V: [-11 -36 -12  49   9  -3]
X: [-12 -21  -5  54 -12 -21]
S: [-14 -28 -10  54  -3  -9]
D: [  2 -52  11  12  21 -26]
Z: [  5 -51   2  20  27 -17]
T: [  6 -12  -2  44 -14 -43]
U: [ -5 -16  -2  50 -16 -33]
H: [  2 -12  -2  44 -14 -43]
Y: [ -5 -43 -12  41  20  -2]
L: [ 17  -9  -8  37  -6 -47]
key -> tag
[20] -> J946
[-16] -> J803
[-3] -> J955
key S 4:  | J955
asked: [  6 -12  -2  44 -14 -43] | T
asked: [  2 -12  -2  44 -14 -43] | H
asked: [-14 -28 -10  54  -3  -9] | S
asked: [  5 -51   2  20  27 -17] | Z

Q: [ -5 -10 -12   4  -2 -11 -20  11 -11   4  10 -23   4  13 -10  -1   6  19
   3 -16 -10   0 -11  10 -29  -9  -9  -4   9 -18  14  19  -8  16  17  -3
   9  14  -4 -15  -8   1   8   0 -18  -9 -21   5  -3   8  10 -18 -14 -18
 -18  -9   2 -15  -4   1]
N: [ 40  45 -40 -43 -27  -3 -14  -1 -41  -9 -24 -36  22   8  -6  33 -22  37
  28 -28  16  14  35  21 -21 -24  33  14 -24 -36   1  21  15   6  -4  21
   0 -38  31  38  16 -51  -5 -29 -22 -12 -25  12  16 -47   8  12   2 -33
  27 -38   3 -33  41  12]
A: [ -9 -15 -13   9   6 -20 -25  17  -8   4  21 -30  14  28 -14  11  16  24
  12 -20 -10   3 -17  19 -23  -5  -8  -3  17  -7  12  21  -2  20  13  -1
  13  12  -2  -8 -12  15  11  13 -18 -10 -28  12  -5  18  12 -21 -21 -13
 -14   0   2 -15   5  12]
W: [ 23   4  -7  -8 -21  24  11  -8 -20 -12  -6   1 -11 -18   1 -12   6 -12
 -18  -5   5   6  17 -14  -9 -15  10 -12 -17 -30   9  16  17  24  24   3
 -16  11  18  -4 -12 -18 -15 -20  -2  -6   8   4  22 -33  29 -15   9  -7
 -13 -28  21  16   0 -21]
F: [13 13  6  5  6 11  8  9  5  9  6  7 10  7  9  9  6 12 10  7 11 10 13 10
  5  6 11 10  7  3 11 12  9 11 11 10  9  8 12 10 11  3  9  4  7  8  8  9
 11  4 11  9 10  4 10  4 10  6 11  7]
E: [  9  -6 -28   0  -4 -13   3 -14 -12 -19   1 -18  10  26 -16  24  22  -2
  12 -27  -9  10  -6   1  22   2  25  -7 -12  15 -20 -14  30   1 -21  13
   0 -29   2  37 -11  10 -15  13 -12  -6 -12  12   1 -18   8  -7  -6  22
  13  -4   1  -3  26  28]
B: [-19 -18  19  19  12   3   8  -3  21   7   4  21 -14  -9   4 -21   3 -17
 -14  15  -9  -9 -16 -13   8  12 -17  -4   9  16  -2 -16 -14 -10  -2  -9
   2  16 -21 -20  -1  17   4   8  10   8  15 -10 -11  22 -11   0   2  15
 -12  17  -7  10 -25  -6]
R: [ 19  35  15 -11  -4  22   0  19   0  27 -11  10   3 -17  20  -9 -29  32
   6  21  20   3  29  14 -33  -6  -3  24   8 -31  31  31 -24   7  30   6
  14  23  12 -17  32 -34  25 -25   4  11  10  -1  11   4   1  21  17 -31
   3 -10   5 -12  -8 -16]
key -> tag
[-18] -> J978
[28] -> J816
[-17] -> J882
[13] -> J684
[-11] -> J654
[6] -> J543
[29] -> J616
key R 22:  | J616
asked: [ 19  35  15 -11  -4  22   0  19   0  27 -11  10   3 -17  20  -9 -29  32
   6  21  20   3  29  14 -33  -6  -3  24   8 -31  31  31 -24   7  30   6
  14  23  12 -17  32 -34  25 -25   4  11  10  -1  11   4   1  21  17 -31
   3 -10   5 -12  -8 -16] | R
asked: [-19 -18  19  19  12   3   8  -3  21   7   4  21 -14  -9   4 -21   3 -17
 -14  15  -9  -9 -16 -13   8  12 -17  -4   9  16  -2 -16 -14 -10  -2  -9
   2  16 -21 -20  -1  17   4   8  10   8  15 -10 -11  22 -11   0   2  15
 -12  17  -7  10 -25  -6] | B

